Each path below is one point turned by a fixed rotation once a step. After each direction that follows a path, write how fast that rotation turns it, in deg/step (0 if it stays still).
Each turn is a multiple of 5 degrees from 10 to 175, or 0.
Each row of a path follows its step; steps can be skipped.
path 1
step 0: [-.28 .04 .04 -.12 .06 .17 .22 -.09 -.02 -.06 .08 .13 -.14 .03 -.04 .12 -.13 -.12 .08 -.10 .00 .04 .06 .03 -.05 -.48 -.21 -.19 .04 -.15 -.17 -.05 .06 .26 .08 -.12 -.10 -.27 -.06 -.14 .08 -.13 -.10 .08 -.18 -.06 .21 .27 .24 -.11 .10 -.05 -.05 .20 -.11 -.20 -.17 .04 -.06 -.11 .05 .17 -.21 .03]
step 1: [-.02 .04 .16 -.02 .46 .14 .10 .18 .05 -.05 .10 -.07 .16 .21 -.10 .02 .08 .02 .11 .10 -.22 .23 .08 -.10 .06 .01 -.26 .04 .14 .08 -.18 -.04 -.03 -.21 .12 -.23 -.12 .13 .02 .23 .07 .06 -.21 .09 -.20 -.01 -.11 .13 .14 -.16 .21 .19 .18 -.01 -.26 .08 .14 -.09 .07 .04 .07 .06 .13 -.24]
step 3: [-.09 -.03 -.08 -.15 .11 .28 .01 -.15 -.04 .00 -.02 -.12 .04 .14 .10 .10 .11 .36 .05 -.06 .19 .22 -.18 -.05 .00 -.20 -.19 -.35 .03 .02 .18 .09 .16 .09 .17 .10 -.12 -.09 .07 .11 .21 -.15 -.02 -.36 .03 -.14 -.37 -.04 -.02 -.01 -.12 .02 .13 .18 -.08 -.03 -.22 -.09 -.10 .04 .12 -.12 -.02 -.06]
step 4: [.03 -.08 .15 .22 .03 .38 .15 -.04 .04 .16 .06 -.11 -.01 -.18 .08 .15 -.17 .22 .04 .15 .13 .10 .04 -.05 .07 .16 -.06 .00 -.12 .05 .04 .15 -.22 .04 .25 -.37 -.05 -.20 .17 -.10 -.03 .22 -.17 .07 -.03 .07 -.04 -.16 .05 -.16 .31 .22 -.09 .19 .09 -.05 -.07 -.09 -.11 -.24 -.01 .07 -.04 -.10]
step 6: [-.06 .22 .02 .01 .20 .09 -.25 -.07 .09 .05 -.14 -.08 .05 -.15 -.07 -.32 .00 -.14 .04 .11 -.08 .21 -.01 -.12 -.05 .05 -.18 -.25 -.22 -.06 -.24 .15 .08 .29 .26 .10 -.22 -.18 -.08 .29 .01 .12 -.01 -.21 .09 -.03 .05 .19 .08 .00 .34 -.01 .13 .03 -.11 -.03 .03 -.19 .09 .15 .12 .09 -.08 -.05]
step 8: [-.27 -.05 .01 -.36 -.03 .05 .08 -.16 .06 -.12 .04 -.14 -.03 .06 .27 .10 -.07 -.01 .24 -.10 -.17 .00 .28 -.11 -.02 -.21 .07 -.10 .07 -.06 .01 .28 .16 .15 .03 -.11 -.17 -.27 .09 -.02 .14 -.04 -.24 .11 -.34 -.02 -.13 .21 .16 .16 .04 .11 .07 -.08 -.18 .05 -.08 -.11 -.07 -.18 -.14 -.01 -.06 -.15]
step 9: [.02 .14 .22 .25 .17 .26 .04 -.19 .10 .08 .10 -.29 .04 .10 -.22 -.09 .33 .11 .08 -.12 -.07 .05 -.14 .13 -.09 .04 -.19 .14 .37 .05 -.09 .16 -.16 .06 .16 -.23 -.23 -.11 -.06 .09 .01 .04 -.11 -.11 -.22 -.04 -.09 -.11 .12 .04 .01 -.10 .08 .14 -.16 .14 .16 .01 .12 -.01 -.09 .21 .08 -.18]
step 10: [-.21 -.16 .06 .04 .11 -.04 .11 -.29 .16 -.09 .26 .00 .09 .00 -.04 -.23 .04 .32 -.25 -.01 -.14 .04 -.20 .24 -.10 -.29 .07 -.18 -.25 -.11 -.17 .00 .06 -.04 .31 -.15 -.02 .13 .03 .07 -.14 -.04 -.05 -.10 -.20 .02 .03 -.04 -.04 -.11 .10 -.11 -.12 -.01 .12 -.19 -.08 -.25 -.06 -.19 -.02 -.17 -.03 -.12]
step 11: [-.07 .19 .04 .03 -.04 .27 .26 -.03 -.11 .02 -.11 -.04 .08 -.05 -.01 .09 -.21 -.09 -.09 -.06 .23 .36 -.09 .06 -.08 -.18 -.08 -.38 -.06 .03 .08 -.08 .13 .08 .08 -.08 -.34 -.10 .06 .05 .10 .22 -.04 -.13 -.16 .20 -.18 .08 .07 -.02 -.03 .19 .15 -.13 -.26 -.10 -.15 .00 .07 -.02 .32 -.13 .18 -.03]
step 12: [-.10 -.13 -.08 .15 .14 .16 .24 .03 -.13 .02 .16 -.04 -.07 -.14 .13 .04 -.04 .15 .05 .04 .16 .06 .02 .00 .02 .22 -.06 .10 -.22 .05 -.34 .12 -.12 -.06 -.04 -.16 -.08 -.16 .24 .01 .10 .17 -.22 -.07 -.22 -.31 .19 -.21 .24 -.24 .24 .04 .16 .10 -.13 .17 -.11 -.16 .12 .21 -.02 -.04 -.10 .00]
[.01 -.01 -.03 -.07 -.01 .03 .02 .00 -.03 .06 -.05 -.02 .00 .02 .01 -.01 .07 .02 -.06 .05 -.06 -.01 -.04 .00 .09 -.05 .04 .07 -.01 .02 -.01 .09 -.02 .07 -.04 -.02 .06 .00 .00 .01 .01 .02 -.01 .01 .00 -.03 -.05 .01 -.06 .03 -.06 .03 .04 .02 -.04 .07 -.04 -.01 -.05 -.01 -.03 .03 .00 -.02] => 65
[.01 .00 -.01 .01 -.03 .04 .09 -.01 -.05 -.02 .01 .04 -.03 .00 .00 .03 .00 -.03 -.04 .02 -.07 .02 -.04 .00 -.07 .00 -.02 .01 -.04 -.02 .02 .00 -.03 -.05 .06 -.01 -.03 .00 -.04 .04 .06 -.04 -.01 .00 .01 .06 -.08 -.15 -.01 -.04 -.04 .03 .00 .01 .01 .01 -.04 -.03 .04 .05 -.05 -.05 .01 -.01] => 45
[.04 .04 -.02 .02 .00 -.02 .00 -.04 -.01 .07 .00 .00 -.04 -.01 .03 -.06 -.06 -.08 -.07 -.07 -.04 .03 .02 .04 .07 .05 -.03 -.09 -.01 .02 .06 .02 -.05 .01 .02 -.03 -.01 -.02 -.04 .01 .00 .01 .00 .03 -.01 .00 .01 -.05 .01 .02 -.01 .03 -.06 -.01 -.07 -.01 .01 .07 -.02 -.07 .00 .07 -.02 .02] => 160
[-.08 -.03 -.04 .02 .07 -.08 -.05 -.07 .01 .01 -.03 .02 .06 -.08 .01 .02 .03 .02 .03 .01 .01 .04 -.02 .03 .02 -.04 .07 -.01 .01 -.01 .01 -.03 -.05 .05 .03 -.02 -.05 .05 .01 .07 .02 -.02 .02 -.01 .08 .07 .02 -.05 .04 .01 -.04 -.02 .02 -.02 .03 .04 .01 .03 -.03 .04 .00 .05 -.01 -.02] => 95
[.01 .04 .04 -.04 -.03 .01 -.01 .01 -.05 .00 .01 .05 -.05 -.03 -.01 -.04 -.03 .00 .02 .09 .00 -.06 .00 -.02 -.02 .03 -.03 -.01 -.01 -.03 -.01 -.05 -.02 .00 .00 .01 -.02 -.08 .03 .11 -.08 -.03 -.05 .02 -.02 .03 -.02 .06 .02 .02 -.04 -.03 -.03 -.01 .02 .06 .04 .04 -.08 .05 -.04 .01 -.06 -.01] => 45
[.00 -.06 .01 .01 .00 -.01 .00 -.02 -.05 .02 -.03 -.03 .03 .07 -.02 .03 .06 .03 .00 .00 .03 .00 -.04 .01 .02 .05 -.08 -.05 .07 .01 .04 -.02 .03 -.11 .00 .00 -.02 .04 -.02 .02 -.03 -.05 .05 .00 -.05 .02 -.02 .01 -.02 -.03 -.06 .03 .08 -.03 -.02 .07 .05 .03 -.01 .00 .08 .01 -.02 .04] => 175
[.04 .02 -.02 -.02 .00 -.02 -.06 .01 -.01 -.04 -.06 -.05 -.09 -.04 -.02 .07 .03 -.04 .01 -.03 -.04 -.05 .08 .02 .05 -.03 -.08 -.01 -.03 .03 -.03 .01 .02 .00 .04 -.02 -.02 .06 -.04 -.03 -.02 .04 .03 .02 -.06 .04 -.02 .01 .02 .02 .01 -.03 .02 -.02 .10 .00 -.05 -.03 .01 .06 -.02 .04 -.05 -.02] => 45
path 2
step 0: [-.03 .13 .04 .22 -.02 .08 .00 .07 .19 .13 -.20 .19 -.12 .18 -.16 .28 -.03 -.26 -.02 .04 -.07 .03 .06 .02 -.17 .11 .17 .21 .18 -.03 .18 -.19 -.10 -.25 -.04 .00 -.11 -.01 -.11 -.22 -.06 -.33 -.09 .14 -.15 -.14 -.08 .24 -.25 -.01 .14 .40 .02 -.18 -.27 -.10 -.11 .24 -.13 .18 .07 -.05 -.27 .23]
step 1: [-.25 .17 -.20 -.32 -.27 .18 -.20 -.10 .10 -.02 .15 -.17 -.45 .07 -.05 .13 .15 -.18 -.01 .15 -.05 -.18 .03 -.04 .03 .04 .22 .02 -.23 .20 -.08 .11 .04 -.27 .06 -.10 .09 -.31 -.10 -.11 .13 -.19 .34 -.03 -.10 .09 .01 .08 -.02 .08 -.05 .11 -.15 .10 -.43 -.01 .14 .06 .13 .11 .01 .03 -.20 .13]
step 2: [.20 .15 -.08 -.30 .06 .16 .17 -.16 -.20 .03 .21 .05 -.20 -.21 -.32 -.02 .03 -.30 -.41 -.08 .22 .21 -.04 .06 .32 .04 -.18 -.02 .07 .13 .04 .17 .05 -.10 .25 -.22 -.01 .04 .11 .01 .10 -.13 .02 .10 -.07 .23 -.10 -.19 -.05 -.13 -.27 .15 -.08 .15 -.13 -.08 -.11 -.15 .15 .31 .03 .11 .04 .08]
step 4: [-.10 -.17 -.03 -.24 .04 .03 -.26 -.03 -.24 .10 -.17 -.01 .05 .28 .05 .20 .09 -.08 -.02 .10 -.04 .14 .07 -.05 -.47 -.05 .26 .10 .05 .19 -.37 .07 .07 .19 -.06 -.06 -.13 .00 .14 -.20 -.19 -.22 .19 .15 -.33 .04 -.05 -.12 .05 .14 .09 .19 -.33 -.03 -.10 .06 .01 -.17 -.08 .12 .24 -.07 -.04 .17]
step 8: [.15 .01 .14 -.06 -.14 .40 -.08 -.25 -.06 -.07 -.01 -.20 .12 -.07 -.21 .10 .09 -.10 -.03 -.10 .13 .24 .03 .26 -.01 -.13 .15 -.27 .09 -.07 -.16 -.18 -.16 .11 -.13 -.39 -.18 -.05 .11 .06 .18 .03 .00 -.07 -.25 .28 -.06 -.31 -.15 .14 .32 .30 .09 -.02 -.18 .01 .07 .16 .11 .23 -.02 .03 -.07 .12]
step 9: [.01 .20 -.23 -.17 .17 -.01 .12 -.30 .06 .03 -.08 .02 .13 .06 -.17 .01 .13 .15 .15 -.04 -.10 .13 -.16 .06 -.09 -.11 .04 -.28 .01 -.34 -.11 .13 .36 .11 .16 -.17 -.20 -.29 .11 -.16 -.20 .12 .00 -.24 -.02 -.13 .00 .18 -.22 .10 -.04 .38 .04 .11 -.15 .04 -.08 -.22 .08 .21 -.10 .09 -.11 .28]
step 10: [.03 .19 -.16 -.25 .11 -.16 -.24 -.16 -.16 .18 .11 .13 -.02 -.25 -.12 .12 .16 -.06 -.04 .27 -.32 -.04 -.31 -.04 -.15 .17 .17 .10 .00 -.22 -.16 .26 -.04 .09 -.19 .01 -.13 .31 .24 -.22 -.22 .14 .18 -.03 -.10 -.04 -.12 -.16 .00 -.08 -.23 .25 -.08 -.18 -.02 .05 .06 -.12 .03 .00 -.03 .24 -.02 -.23]
step 11: [-.07 -.06 .11 .10 -.02 -.01 -.13 -.14 .03 .08 .13 .36 .11 -.14 -.19 .16 .05 -.25 .28 -.37 .26 .00 -.22 .05 .08 .21 .16 -.01 -.14 .16 -.02 .07 -.09 .04 -.29 .00 -.16 .16 .28 -.19 -.08 .06 -.06 -.07 -.34 .28 -.14 -.06 -.25 -.03 .17 .03 -.33 .01 .15 -.17 .09 .02 .18 -.16 -.06 .05 .10 .02]
step 12: [.14 .04 .03 .22 .04 .02 -.04 -.02 .30 .09 -.04 -.24 -.04 -.22 .06 -.03 .15 .07 .00 -.25 .04 -.02 .13 -.11 -.31 .15 .07 -.09 -.16 .30 -.05 -.12 -.04 .20 -.20 -.22 -.12 -.21 .13 -.05 .00 .01 -.30 -.28 -.13 -.03 -.04 .29 -.29 .15 -.01 .21 -.24 .14 -.01 -.13 .14 -.14 -.12 .32 -.02 .30 .01 .03]
step 13: [.18 .31 -.25 .01 .07 -.16 -.10 .09 .01 .21 -.21 .11 .08 -.38 .08 .17 .26 -.17 .09 -.12 -.10 -.02 -.06 -.06 -.11 -.01 .24 .16 .12 -.11 .18 -.13 -.13 .16 .12 -.18 -.07 -.12 -.29 .09 -.02 -.25 .06 -.18 -.11 -.15 .27 -.10 -.07 -.03 .07 .35 .06 -.16 -.32 .00 .08 -.10 .13 .24 .07 .05 -.03 -.19]
[.01 -.04 .07 .04 -.01 .05 -.03 .05 .02 -.07 .00 .00 -.04 .05 .00 .00 -.05 .02 .04 -.03 -.03 .08 .00 -.01 -.02 .00 .02 -.04 -.07 .04 -.01 -.05 .02 .04 -.02 -.01 .04 -.03 -.07 -.06 .00 -.01 .06 -.03 -.01 -.04 -.04 -.04 -.06 -.02 .04 .02 -.04 -.01 .03 .03 .06 .05 .00 .05 .04 .05 -.07 .03] => 95
[.01 -.01 -.01 .04 .02 .01 .04 -.02 .04 .02 -.05 -.01 .03 -.07 .02 -.05 .03 .00 .01 -.02 -.04 -.04 -.08 .04 -.06 .00 .01 .04 -.04 .00 -.06 -.03 .00 .02 -.02 -.08 .02 .00 .02 -.01 .00 .05 -.02 -.07 .03 .00 .02 -.02 -.07 .00 .00 .04 -.01 -.06 .05 .05 -.02 .03 .11 -.09 -.04 .01 .01 -.02] => 20
[.03 -.01 .00 .02 -.08 .04 .03 .05 -.01 .04 -.03 -.02 -.06 .05 -.04 -.02 .05 -.01 -.07 .04 .03 .08 .01 .00 -.01 -.07 .00 .06 .01 .05 .05 .00 .01 -.02 .01 -.02 .01 -.01 .06 .04 -.06 .02 .08 .03 .03 .03 .04 .02 -.03 .00 -.06 -.02 -.04 -.03 .00 .06 -.02 .00 .00 -.05 .03 -.06 -.02 .06] => 20
[-.02 .00 .00 .03 -.01 .06 -.02 .05 .04 -.06 -.02 .02 -.01 -.08 .02 .06 .10 .01 -.01 -.06 -.04 -.07 .03 -.02 .02 .04 .01 .00 -.04 -.01 .03 -.05 .01 .04 .03 -.05 -.07 .00 .03 .04 -.01 -.04 -.02 .10 .05 -.07 .00 .00 -.01 .00 .00 -.05 .01 .03 -.02 -.02 .01 .07 -.01 .00 .03 -.04 -.04 .01] => 55
[.01 .11 .04 .03 .01 .05 .02 .04 .03 -.02 -.01 -.03 .07 .01 -.04 .04 -.04 -.03 -.03 -.02 .00 -.05 .00 .05 .01 -.01 -.06 .00 -.04 -.06 -.03 .02 .01 -.03 -.02 -.05 .02 -.01 -.05 .05 .06 -.02 .07 .01 -.03 .00 .00 -.05 .04 .04 -.05 -.01 .02 -.01 -.06 .02 -.02 -.05 -.02 -.03 -.07 .03 -.07 .06] => 55
[-.06 -.01 -.01 .10 -.06 -.10 -.06 .07 .03 .04 .01 .02 .04 -.03 .03 -.05 .00 -.04 .01 .01 .01 .02 .01 .00 -.07 .09 -.07 .01 .02 .01 .00 -.03 -.07 .04 -.05 .03 -.02 -.04 .01 .02 -.03 .00 .04 .03 .01 .03 .00 -.01 .01 -.02 .01 .01 .00 .07 .02 -.03 -.05 -.06 .04 .02 .00 .02 -.04 .03] => 55
[-.05 -.01 .02 .00 .00 -.08 .01 -.04 .00 -.06 .08 .02 -.05 .00 .01 .01 .00 -.05 .03 .02 -.03 -.02 -.05 .00 .08 .01 .00 .01 -.02 .02 .05 .02 .01 -.03 -.02 -.06 -.01 .00 .05 .00 .06 -.01 .01 .00 .08 .04 -.07 .04 .00 -.02 -.03 -.02 -.01 -.08 .04 .01 .03 -.08 .02 -.03 .07 .04 -.08 .01] => 80
[.10 .04 .06 .04 -.01 .02 .03 -.05 .00 .00 -.05 .00 .00 .05 .05 -.05 -.01 -.03 .03 .00 .07 .01 .01 .01 .07 .11 -.06 -.03 .02 -.04 -.01 -.06 .06 -.03 .01 .01 -.06 -.03 .04 -.06 .02 .06 -.06 .05 .03 .02 .03 -.02 -.04 .02 .00 .01 -.04 -.01 -.01 -.02 -.01 .01 -.03 -.01 .01 .01 .00 .01] => 120
